Each path below is one point turned by a fixed rotation once a step. After each direction that follows a path, write how fast that rotation turns it, in degrees per step (0 if it stays still).
Each turn is a multiple of 5 degrees from 10 to 175, or 0.
Each row of a path follows its step; steps can be skipped.
path 1
step 1: |   21 | -201 |  -27 |  124 | -260 | -246 |   10 | -160 |  111 |  169 |   88 |   -4 | -127 |  139 |  -52 |  128 |  142 |  108 |  305 | -215 |   77 |  340 | -117 |   29 |  -48 |  169 | -309 |   46 | -266 |  -14 |  110 |  251 |  -95 | -148 |  125 | -174 |   58 |  -25 |  -99 | -184 |  -80 |  302 |  175 |  -47 |   80 |  340 |  -62 |   76 | -101 |   55 |    5 |  199 |  175 |  -80 |  147 |  168 | -240 | -219 |  -10 |  -42 |  -48 |  205 |
step 4: |   46 |   12 |  -36 |   98 |  -65 | -108 |  115 | -252 |   66 |  205 |  -22 |   73 | -160 |  147 | -123 |  127 |  135 |  280 |  322 |   50 |   42 |  -41 | -269 |   45 | -317 |   70 |   56 |  141 | -141 |  126 |  153 |  211 |  193 |   49 |  -12 |    3 |  135 |   21 | -216 | -208 |  102 |  227 |  246 |  117 |   68 |  302 |   41 |  -19 |   89 |   69 |  284 |  140 | -130 | -180 |  162 |  229 | -240 |   33 |  111 | -192 |   96 |  248 |
step 6: |  -39 |    7 |  100 |  -67 |   23 |   -9 |  259 | -186 |   91 | -208 |   -3 | -183 | -158 |  191 | -270 |   51 |  102 |   -1 |  180 |   37 |  -23 | -181 | -147 |   87 |  -91 |  244 | -232 |  -34 |  -93 |  -96 |  152 |   46 |   23 |  170 | -112 | -121 |  211 | -150 | -107 | -143 |   29 |  429 |  379 | -167 |   23 |  129 |  -64 |   52 |  -48 |   91 | -301 |    1 | -142 |   18 |  148 |  -71 |   34 | -260 |  166 |  240 |  228 |  244 |
step 7: |  -18 |  167 |   23 |   93 |  -27 | -389 |  -62 | -107 |  113 |  -51 |  227 |  104 |  -28 |  121 | -177 |  340 |  189 |  167 |  206 |  132 | -126 |   11 | -306 |   49 | -148 | -248 |   92 |    2 |  -62 |  233 |  112 |  -86 |  -49 | -128 |  139 | -173 |  -18 |  152 | -240 |  -66 |  104 |  149 |   94 |   32 |  177 |   70 |   -8 |  -19 |  168 |  212 |  179 |  221 | -201 | -112 |   76 |  152 | -102 | -238 |  265 |  127 |  263 |  207 |
step 8: |   14 |   47 |  247 |  145 |  192 |  -99 |  -80 |   77 |  -57 |  -13 |   44 | -178 |   29 |  110 |  -46 |  190 |   66 |    3 |  243 |   53 | -337 | -238 |  103 |  176 | -311 |  363 |  -87 |  329 | -305 | -195 |  274 |   58 |  -72 | -242 |  108 |  162 |  159 |  -22 |  -94 |  -14 |   12 |   54 |  277 |   66 | -153 |    6 |  -67 |  -71 |  147 |  101 |  -25 |  266 |  -97 |  -21 |   93 |  201 |   39 | -130 |  252 |   47 |  -34 |   71 |
step 9: |   91 |  126 |  -39 |  -70 |  167 |   52 |  210 | -312 |  107 | -198 |  184 | -147 |  -52 |  241 |  -47 |  254 |  121 |   54 |   90 |   56 |  109 | -174 |  -79 |  -44 |  -61 |  301 | -182 |  134 | -104 |   50 |  298 |  -18 |  209 |  -86 |  137 | -133 | -121 |  -71 |   88 |  -53 |   -2 |  424 |  185 | -162 |  173 |   51 |  103 |  287 |   94 |   15 |  157 |   15 | -465 |  -20 |  -92 |  -16 |   25 |  -31 |  107 |  151 |  143 |   75 |
step 10: |  -55 |  -83 |   57 |  131 |   61 | -450 | -112 | -200 |   95 | -167 |  193 | -142 | -120 |   83 |  -94 |  212 |  417 |  303 |  271 |  -86 |  -99 |  108 | -273 |  231 |  -12 |   45 | -121 |   99 |  -34 | -145 |  -16 |   20 | -222 |  -73 |  145 | -105 |  -55 |  201 |  -22 |  -46 |  -88 |  210 |   15 |  160 |  -68 |   70 | -197 |   87 |  -87 | -108 |  -58 |  284 | -215 | -147 |  157 |   26 | -140 |  -65 |  137 |  235 |   15 |   72 |
step 12: |  -62 |  145 |   23 | -110 |  -93 | -182 |   38 | -398 |  -32 |  -37 |  189 | -182 |  -37 |  264 |  -88 |  212 | -108 |   22 |  370 |    0 |  -55 |  105 |   38 | -253 |  -98 |  157 | -136 |  281 | -232 | -102 |  149 | -116 | -226 | -222 |  160 | -215 |  -28 |  -72 |  113 |  160 |   14 |  317 |   67 | -176 |  138 | -231 |   29 |   17 |  150 |  -22 |   38 |  -22 | -258 | -177 |   68 |  -36 |  -90 | -235 |  -33 |   76 |  106 |  -15 |
step 13: | -238 | -107 |  100 |   53 |  279 | -223 |  152 | -336 |  -64 |  127 |  339 | -204 |  167 |  271 | -132 |    2 |  242 |  130 |   45 |   -9 |   84 |  120 | -295 |  -17 | -211 |  143 | -128 |  -13 | -126 |  -22 |  143 |   95 |  -46 |  -63 |  103 |  -26 |  -66 |   11 |  -29 |  -87 |   27 |   55 |  189 |  132 | -189 |  209 |  -87 |  118 |   93 | -145 |  174 |  316 | -126 |  -95 |  342 |  215 | -188 |   68 |  130 |  -81 |   -5 |  -81 |
step 14: | -120 |   -7 |  -32 |  131 |  215 | -165 | -176 | -220 | -295 |   20 |  112 |  -95 |  112 |  119 |   42 |  119 |   39 |  -71 |  157 | -162 |   66 |   47 |  138 |  220 |   21 |  -12 | -195 |  196 | -257 |    2 |  205 |   53 |  -59 | -197 |   61 | -250 |  378 |  -30 |  -74 |   24 | -158 |  265 |   32 | -208 |  131 |  -48 | -103 |  109 |  -17 |  -98 |  185 |  332 | -230 |  230 | -132 |  222 |   14 |  209 |   11 |  243 |   55 |  225 |
|  68 |  23 | -59 |  -2 | -48 | -40 | -55 |  50 |  69 | -19 |  -8 |  19 |   1 |  38 |  39 |  60 | -17 | -82 |  83 | -12 | -22 |  83 |  44 | -20 |   1 | -14 |  -4 | -26 | -32 | -89 | -61 | -35 | -99 | -83 | -21 | -36 |  17 |  16 |   1 |  25 |   3 | -13 | -38 |   9 |  32 | -21 | -26 |  67 |  14 | -21 | -24 |  34 | -32 | -15 |   7 |  12 |  68 |  27 | -57 |  36 | -49 |  76 | | 160
|  -52 |  -49 |   51 |   23 |   38 |   11 |  -68 |   29 |  -34 |   36 |   30 |   54 |   15 |  -17 |  -60 |  -31 |   25 |   34 |   68 |  -46 |   -1 |   -6 |   12 |   31 |   42 | -115 |   34 |    4 |  -31 |  -74 |   12 |   29 |   38 |  -17 |    6 |  -23 |   10 |   83 |  -68 |    6 |  -11 |   -6 |  -33 |   91 |   56 |  116 |   30 |   -7 |  -52 |   51 |   37 |   19 |   12 |    3 |  -25 |   21 |   -9 |   25 |  -38 |   -8 |   51 |   67 | | 110
|  17 |  36 |  20 |  60 |  69 | -30 | -38 |  66 | -42 |  71 | -15 |   0 |   2 |   3 |  91 |  50 |  -2 |  16 |  -1 | -51 |  25 |  21 |  21 |  39 |  74 |  25 |  37 |   4 | -34 |  31 | -21 | -42 |  -6 | -36 | -12 |  92 |  74 | -24 | -32 | -79 | -40 |  -6 |   3 |  36 | -64 | -47 |  13 | -82 |  24 | -39 |  20 |  84 |   8 | 100 | -38 |  24 |   6 | -31 |  42 | -40 |  -9 |  21 | | 120
|  -81 |  -50 |  -26 |    2 |   -4 |    4 |  -22 |  -38 |  -14 |   28 |    1 |  -14 |  -58 |  -43 |   12 |    6 |   -2 |  -56 |  -44 |    1 |   41 |   15 |  -98 |  -49 |   61 |   57 |   92 |    2 | -105 |  -20 |  -62 |   30 |   -9 |  -63 |  -67 |   45 |   36 |   46 |   40 |   94 |  -36 |  -14 |   32 |  -86 |   28 |   18 |  -21 |   -9 |  -33 |  -28 |   21 |   14 |  -19 |  -71 |   -3 |  -18 |  -26 |   20 |   39 |  -40 |   33 |    8 | | 35
|   13 |  -16 |  -14 |   29 |  -71 |  -75 |   76 |    0 |   48 |   66 |  -20 |    1 |    0 |  -47 |  -57 |  -62 |   29 |  -15 |  -46 |  -38 |    5 |   73 |   56 |  -32 |   46 |  -17 |   30 |    8 |   -1 |   76 |   32 |   50 |   10 |   -7 |    7 |  -43 |   35 | -117 |  -76 |   77 |   13 |   35 |   42 |   17 |  -35 |   31 |  -17 |  -38 |   -8 |   -2 |  -24 |    1 |   16 |  -12 |  -59 |   22 |   53 |   60 |  -48 |  -64 |  -52 |   30 | | 20
| -17 |  18 |   8 |  45 |  60 |  -9 |  37 |  99 |  27 | -42 | -54 |  32 |  18 | -20 | -62 |  61 | -30 |  10 |  31 |   6 |  15 |  36 | -59 |  50 |  10 |  67 |  21 | -39 | -17 |  23 |   7 | 115 |   9 | -10 |  42 | -27 | -31 |  65 |  -9 | -34 |  -6 |  52 |  48 | -21 |  75 | -26 |  28 | -86 |  31 | -51 | -18 | -92 |  -8 | -28 |  33 |  75 |  31 | -40 | -37 |   9 | -51 |  18 | | 10
path 2
step 0: |   63 |   50 | -192 |  -12 |   25 |   10 |   11 |   72 | -337 | -147 |  167 |  -96 |  131 |  -30 |   41 |  173 |   19 |  -69 |   85 |   27 | -108 |  165 |  127 |   27 | -123 |   25 |  132 |  207 |   49 | -126 |  138 |   72 |  -50 |  256 | -119 | -114 |  307 | -120 | -100 | -201 |  171 |  -98 |  145 | -103 |    5 | -303 |   -4 |   72 |  432 |  186 |   -9 |  371 |  169 |  191 |   95 |  -96 |  -13 |  128 |   34 |   17 |  -66 |   56 |
step 2: |  -82 |   49 |   -9 |  254 |   -1 |   69 | -167 |  118 | -225 |   93 |  163 |   85 |  100 |  -46 |  142 |  104 | -163 |   88 |  215 |   50 | -144 |  289 | -194 |   86 |  -32 |   -4 |   90 |  147 |  291 |  -36 |  -76 | -190 |  141 |  -16 |   22 | -229 |  185 |   -6 |  212 | -197 |   70 |   41 |  342 |  -93 |   47 |  -63 |   33 | -174 |  119 | -176 |   83 |   46 |  -30 |  269 |  171 |  178 | -185 |   10 |  286 |  194 |    9 |   43 |
step 3: |   74 |  -18 |  -58 |    2 |  -51 |   35 |  -69 |  182 | -205 |  -47 | -103 |  -15 |  149 |  154 |  197 |  108 |  -83 | -218 |   28 |   71 | -170 |  179 |  160 |   11 |   46 | -154 |   86 |  127 |   10 |   34 |   19 | -125 | -314 |  -34 |  -92 |   85 |  496 | -184 |   69 |   96 |   48 |    9 |  205 | -225 |  214 |  -95 | -109 |  335 |  -25 |   54 |    2 |   11 |   55 |  206 |   56 |   45 |  134 |  178 | -219 |  166 |  281 |   -1 |
step 4: |  275 |  -80 |   55 |  187 |   98 |   12 |   90 | -113 |  -89 | -211 |  138 |  250 | -185 |  -47 |   90 |   11 |   86 |   90 |   41 |   88 |  -73 |  359 | -169 | -130 |  -87 | -190 |  168 |   68 |  231 | -131 |   -7 |  125 | -148 |    5 | -108 | -219 |  221 |  141 | -183 | -176 |   -1 |   11 |  401 |   81 |  -87 | -141 |  -11 |  157 |  120 |   34 |  164 |  127 |   63 |   28 | -179 |   22 |  -20 |  113 |   20 |   81 |  -40 |  278 |
step 5: |   22 |   22 |  -59 |  238 |   43 |  194 |  -44 |   58 |   37 |  128 |   69 | -359 | -115 |  142 |  322 |  105 |  -93 |  -56 |  -55 |   83 | -286 | -133 | -134 | -163 | -186 |   37 |   -1 |  324 |   51 |  -45 |    1 | -126 | -149 |  -30 | -365 | -211 |  175 |   -4 |  169 | -163 |   66 |  -26 |  239 |  -51 |   68 |   54 | -201 |  108 |   21 |  -63 |  -31 |  163 | -237 |  125 |  159 |   29 |  -57 |  247 |  190 |   12 |   53 |   17 |
step 7: |  274 |   -9 |   37 |   75 |  108 |  205 |   80 |   46 | -293 |  -56 | -109 |   32 | -314 |  160 |  105 |  124 |  -29 |  333 |   15 |  118 |  -64 |  110 | -143 |  -57 |  179 |  -64 |  321 |   93 |  -47 |  -13 |  -44 | -290 | -180 |  -83 | -376 |   63 |  185 | -213 |  -15 |   24 |  -76 |   37 |  259 | -153 |   69 | -105 |  200 |  105 |   66 |  112 |  -22 |  -23 |   -4 |  246 |   65 |  -67 |   13 |   51 |   59 |  102 |  -16 |  112 |
step 8: |  102 |   27 | -246 |  273 |  147 |   41 |  121 |   83 | -104 |   68 |  180 |   80 | -114 |   45 |   67 |   18 |   49 |  -53 |  136 |  -63 |  -62 |   29 |  -44 | -183 | -231 | -135 |  -38 |   33 |   79 |  -22 |  -16 |    6 |   -8 |  370 |  -40 | -121 |   80 |  -80 | -123 |   88 |  192 |   35 |  213 | -150 |   45 |  -37 | -287 |  326 |  -10 |   76 |   85 |  166 |  -26 |  205 |  213 |  353 |   82 |  153 |  230 |  189 |  -37 |  274 |
step 11: |  218 | -113 | -151 |  176 |  146 |  -49 |  291 |  272 | -188 |   90 |  236 |   80 | -114 |  135 |  111 |   58 |   27 |  117 |  110 | -221 | -282 |   27 |  248 | -288 |   20 |   44 |   87 |   39 |   51 | -100 |  -31 |   68 |  -69 | -140 | -150 |   -5 |  232 | -114 |  195 |  -76 |  -98 | -131 |   98 |  -33 |  -78 | -169 |  125 |  306 |  -87 |  173 | -190 |  104 |  -38 |   71 |  167 |  159 |   12 |   51 |   59 |    4 |  225 |   86 |
step 13: |  127 |   22 |   -5 |   -3 |  -24 |  150 |  154 |    0 | -258 | -102 |  129 | -165 |  -58 |   27 |  248 |  219 |  139 |  -60 | -101 |  -60 | -355 |    3 |  378 |   85 |   21 |  -31 |   47 |  321 |   87 |   51 | -134 | -234 |  117 |  -77 |  -50 |  -76 |   32 |  -68 |  -38 |  -89 |   64 |   37 |   -5 | -253 |   34 | -297 |   15 |   29 |  103 | -125 |  214 |  205 |   94 |  233 |  171 |   44 |   94 |  192 |  208 |  -56 |   65 |  129 |
step 14: |  107 | -242 |   33 |  378 |  -88 |  -22 |   21 |   55 |  -95 |   37 |   87 |  132 |   13 |   36 |   21 |   95 | -175 |  -76 | -182 | -203 |  -66 |  292 |  136 | -170 |   49 | -271 |  262 |  -60 |   39 |  -93 | -167 | -119 |   -8 |  272 |    7 | -211 |  159 |   55 |  173 |   -6 |  -70 |   80 |  369 | -195 |   86 |  -88 |   67 |   11 |   -8 |   56 | -265 |  -85 |  182 |  108 |  -25 |  205 |  -71 |  -13 |  159 | -139 |  147 |   60 |
|  13 | -11 | -73 |  41 |  -4 | -69 |  17 |  15 |  20 |  16 |  78 | -40 |  14 |  12 | -17 | -47 |   2 | -77 |  -7 | -31 | -90 | -10 | 105 |  30 |  -6 |  -3 | -31 | -66 | -11 | -59 | -20 | -15 | -43 |   1 |  19 |  59 |  -6 |  42 | -23 |  41 | -55 | -30 | -53 | -19 |  61 | -73 | -76 |  98 | -26 |  26 |  24 |   8 |  21 | -12 | -65 |  45 |  40 | -52 |   4 |  37 |  37 | -28 | | 140
|   13 |   33 |  -57 |  -58 |  -38 |   68 |  -34 |   14 |  -49 |  -94 |    6 |   27 |   35 |  -45 |   22 |  -42 |   21 |  -76 |  -65 |   57 |   -6 |   58 |    6 |   57 |   55 |   33 |  -54 |    8 |  -21 |   19 |    1 |   -6 |  -22 |  -70 |  -27 |   42 |   -3 |   16 |  -38 |   90 |   17 |   -8 |   10 | -110 |  -18 |  -23 |   17 |  -93 |   15 |   66 |   -3 |   53 |   48 |   42 |   -3 |  -29 |   -2 |   11 |  -57 |  -37 |   14 |   12 | | 110
|   50 |  -36 |   40 |   -6 |  -17 |   21 |  -21 |  -14 |   25 |   43 |  -30 |   28 |  -13 |    4 |   -7 |   16 | -119 |  -23 |   48 |    5 |  -11 |   41 |   64 |   51 |   20 |  -25 |   73 |   -6 |   79 |  -58 |  -89 |   41 |    6 |  -77 |  -35 |   32 |  -43 |    4 |   -3 |   17 |   57 |   44 |  -71 |   16 |   32 |   41 |  -61 |  -41 |   55 |   14 |  -29 |  -59 |   52 |   33 |   94 |   -5 |    4 |    3 |   26 |  -19 |   57 |  -45 | | 95
|  -48 |    9 |   40 |   12 |   57 |   32 |   62 |  -50 |  -14 |   51 |  -37 |   60 |    1 |   23 |   43 |  -36 |   38 |  -20 |   59 |    8 |   30 |    0 |  -21 |   61 |   12 |   33 |   45 |   -2 |  -24 |   37 |   61 |   14 |   -3 | -107 |   70 |   56 |   32 |  -61 |   50 |   42 |   38 |   61 |   15 |  -21 |   49 |  -36 |   35 |   39 |    1 |   85 |   52 |   -7 |  -51 |   -1 |   23 |   81 |   -6 |  -90 |   22 |   53 |   12 |   27 | | 80
|  -31 |  -73 |   26 |   22 |   -3 |   44 |    1 |  -43 |    8 |  -54 |  -24 |  -73 |  -57 |  -13 |  -28 |    7 |   27 | -112 |  -13 |  -71 |   -9 |  -83 |  -28 |  -41 |   -1 |   24 |   30 |   34 |    3 |    1 |    9 |    3 |  -20 |  -26 |   71 |  -54 |  -40 |   71 |   -4 |   21 |  -21 |    4 |   59 |  -38 |    2 |  -28 |  -29 |   21 |  131 |   -4 |   33 |   -4 |   24 |  -36 |   31 |    6 | -104 |   -6 |   28 |  -62 |   -9 |  -55 | | 85
| -50 |  23 |  37 | -17 | -33 | -43 |  46 |  55 |  -8 | -44 | -30 |   4 |  -9 |  68 |  33 |  -6 | -74 |  64 | -21 |  70 | -53 | -50 |   4 | -12 |  -1 |  77 |   3 |  61 | -78 | -25 |   8 | -75 | -66 | -21 | -11 |  57 | -48 |  20 |  42 | -39 | -52 |  27 |  21 |  12 |  57 |  16 |  27 |  20 |   1 |  59 |  13 | -21 |  37 | -65 |  37 |  46 |  29 | 105 | -18 | -67 |  35 | -22 | | 170
